One turn or mirror swaps these rows in pairs. Which row does each one swap with?
The rows were stretched afterwards, more along some directions than others.
j_354: [ 9  0 -7 -4  7  2 -5  3  1 -5  5  7  1 11  7  2  4  1 13  6]
j_492: [ -1  -6   6   1  -2  -9   7   4  -9  13   6   4   2   1   8   1  -1  -6
  -4 -13]
j_23: [-5 -6 -9  0  1 18 -2 -3  2 -6 -9 -2 -4 -2 -5 -9 -5  3 -3  1]
j_374: [ 0  7 10 14  4 -9  5  0 -3 -1  3  2  7  0 -4 -4  8 -4  1  4]
j_178: [  0  -5  -5   4   1  17  -7   1  -3  -7 -11   0  -1  -4  -7  -8  -4   4
  -3   8]
j_415: [  0   9   4  11   3  -1   5  -2  -7   1  -2  -1   7   2 -10  -4   6  -4
   3   4]
j_846: [  2 -16   3  -8  -2  -9   5   4  -4  12   2  -1  -5  -5   4   7   3  -9
  -5  -8]
j_387: [  0 -12  -5   0   7  19  -9   4  -1  -6  -7  -1  -4  -4  -8  -4  -6   1
  -2   3]
j_748: [  8   1  -4  -5   5   2 -10   4   0  -4   3   9  -1  11   8   4   3   2
  12   4]
j_282: [  7   3  -7 -16  -6  -2  12  -9  16  -1   0  -2  -5   0   0   1 -14  -1
  11  -1]
j_570: [ -5  -9  -5   0   9  22  -6   2   3 -11  -7  -5  -4  -2  -8 -10  -7   1
   4   0]
j_44: [ 1  5 10 18  2 -3 -2 -1 -2 -5  0  3 15  9 -3 -9  2 -6  2 -4]
j_826: [-12  -8   6  -4  -4  -8   4   5   1   6   5   0  -4   2   5   7  -2  -5
  -3 -11]
j_688: [  0 -10  -3   2   3  20  -8  -2  -1  -6  -8  -4  -6 -10  -9  -8  -5   0
  -4   5]
j_239: [11 -1 -8 -8  6  1 -4  3  1 -2  7 10  1 15 11  3  2 -1 13  4]
j_978: [ 16   2 -11  15   2  16  -7  -3  -6   2  -2   2   6   2 -15 -14  -6   0
 -10  11]
j_751: [  6   0  -4 -17  -7   0   9  -8  12   2   0  -3  -8  -5  -2   6 -13   0
   8   0]
j_420: [ 13   1   1  15   5 -21   9  -5  -5   5   4  10  10  12   7 -10   9   0
   7   1]
j_476: [ -2  -9   6   0  -6  -5   4   5  -6  13   4   1  -3  -7   5   4   3  -6
 -10  -7]
j_620: [ 20  -7 -12  15   9  17  -5  -2 -11   4   4   5   6   7  -7 -14  -1  -3
  -9   8]
j_621: [  2   7  10  10   3   5  -7   7 -16   4  -4   2  12   2  -6  -1  16  -4
  -8   2]
j_867: [ 16  -7  -9  17   8  18  -9  -1  -9   2   2  -1   4   4 -14 -17  -1   0
 -11   9]
j_430: [ 14   3 -10  18   4  16  -6  -4  -5  -3  -1   4   7   7 -12 -21  -3   0
  -5   6]
j_382: [ 17 -10  -6  14  11  21 -14   2 -15   6   4  -1   4   2 -12 -13   4  -5
 -16  10]
j_624: [ 20  -9 -10  12   8  15  -4  -1  -9   6   1   0   3   4 -12 -13  -6  -3
  -8   8]
j_467: [  5   3  -9 -16 -12  -1   8  -8  14   3   1  -1  -7   0   2   4 -13  -1
   7   0]
j_241: [  6   3  10  14   7 -13   3  -2  -3   0   1   5   7   3  -2  -6  10  -2
   8   1]
j_974: [  8  -1   5  16   9  -2   5   4 -14   2   4   3   9   3  -1  -5  14  -3
  -2   3]
j_546: [ -3  -6   7  -5  -6  -5   5   1  -3  11   5  -2  -4   1   5   8  -5  -9
  -4 -13]
j_941: [ 18 -10  -1  14   9  25 -12  -2 -11  -1   1  -9   2  -7 -19 -14  -2  -5
 -15   8]
j_836: [  2 -17   2   0   4  23 -13   5  -6  -3  -1  -4  -4  -8  -8  -8  -4  -5
 -10   0]
j_202: [ -7  -7   2  -5  -1  -6   6   6   0   5   6   1  -8   2   5   5   2 -10
  -4  -9]
j_533: [11  2 -6 -2  4  0 -9  3 -4 -1  3 10  2 12  7  4  4  3 10  5]
j_133: [ 10   1  -4  -3   2   1 -12   5  -2  -2   4   9   2  11   9   3   4   1
   8   3]
j_108: [ -5  -7   3  -2  -4 -12   9   3   0   8   7   2   0   5  11   7  -2  -7
  -1 -14]
j_343: [ -2 -13  -5   1   1  20  -9   2  -2  -3  -5  -3  -3  -4  -6  -8  -4   2
  -8   2]
j_110: [  6 -18   7  -6  -2 -13   9  -1  -4   9   5  -4  -2  -3  11   4   0  -6
   0 -13]
j_240: [  6   7  -6 -16 -10   1   7 -10  15  -3  -2  -3  -8  -2   0   2 -13  -2
  11   1]
j_979: [ 11  -3  -1  -4   7   2 -10   4  -1  -3   6   6   0   9   7   4   5   0
   9   1]
j_156: [-3 10  5 10  1 -2  5  2 -5 -4  1  2  4  1 -6 -6 11 -6 -5  8]
j_439: [ 1  1 12 16  4 -4  2  1 -6 -4 -2  2  6  2 -2 -7 12 -2 -3  4]
j_360: [  5 -14   7   2  -1  -8   8   1  -2  12   7  -1  -3   3   5   1  -1 -10
  -8 -12]
j_538: [ -4  -8   7  -7   2  -1   3   6  -3  12  -1  -1  -1  -1   0   6   2  -8
  -4 -13]
j_406: [  8   4  -6 -16  -9   2   7  -8  13   1   1  -2  -6  -1  -1   4 -13  -1
   6   0]
j_122: [ 9  3 -1 11  5 -9  6  0 -8  1 -2  5  9  6 -2 -6 13 -3  3  5]
j_544: [ -9 -10   4  -8  -2  -3   2   7  -6  13   4   2  -2   2   5  10   1  -8
  -3  -9]
j_389: [  6   4  -6 -15 -11  -2   8 -10  15   1   1   0  -6   1   3   3 -11   0
   7  -3]
j_50: [ -2  -7 -11   4   2  13  -7   1   3  -3  -5   7  -1   6   0  -9  -5   4
  -3   0]
j_552: [-1  7  6 15  2 -6  4  0 -4  0  4  2  7  5 -7 -6  7 -3 -2  4]
j_369: [-1  7  9 12  7 -5  5  0 -4 -2  1  5  8  6 -2 -3  8 -3  5  4]
j_831: [ 14   0  -9  12  -1  22 -11   2 -10   6   3   2   9   5 -11 -15  -2  -4
 -16  10]
j_988: [  4   6  12  17   6  -3   1   2 -16   1   1   3  11  -1  -3  -8  10  -2
  -1   1]
j_393: [  4 -13   6  -6  -6 -11   8   1  -5  12   7   1   1   2  11   7   0  -9
  -4 -16]
j_708: [  0 -11   7   3   1  -8   5  -2   6   6   6  -1   2   6   2  -1 -12 -11
   3 -19]

j_406 swaps with j_748
j_122 swaps with j_846
j_360 swaps with j_439

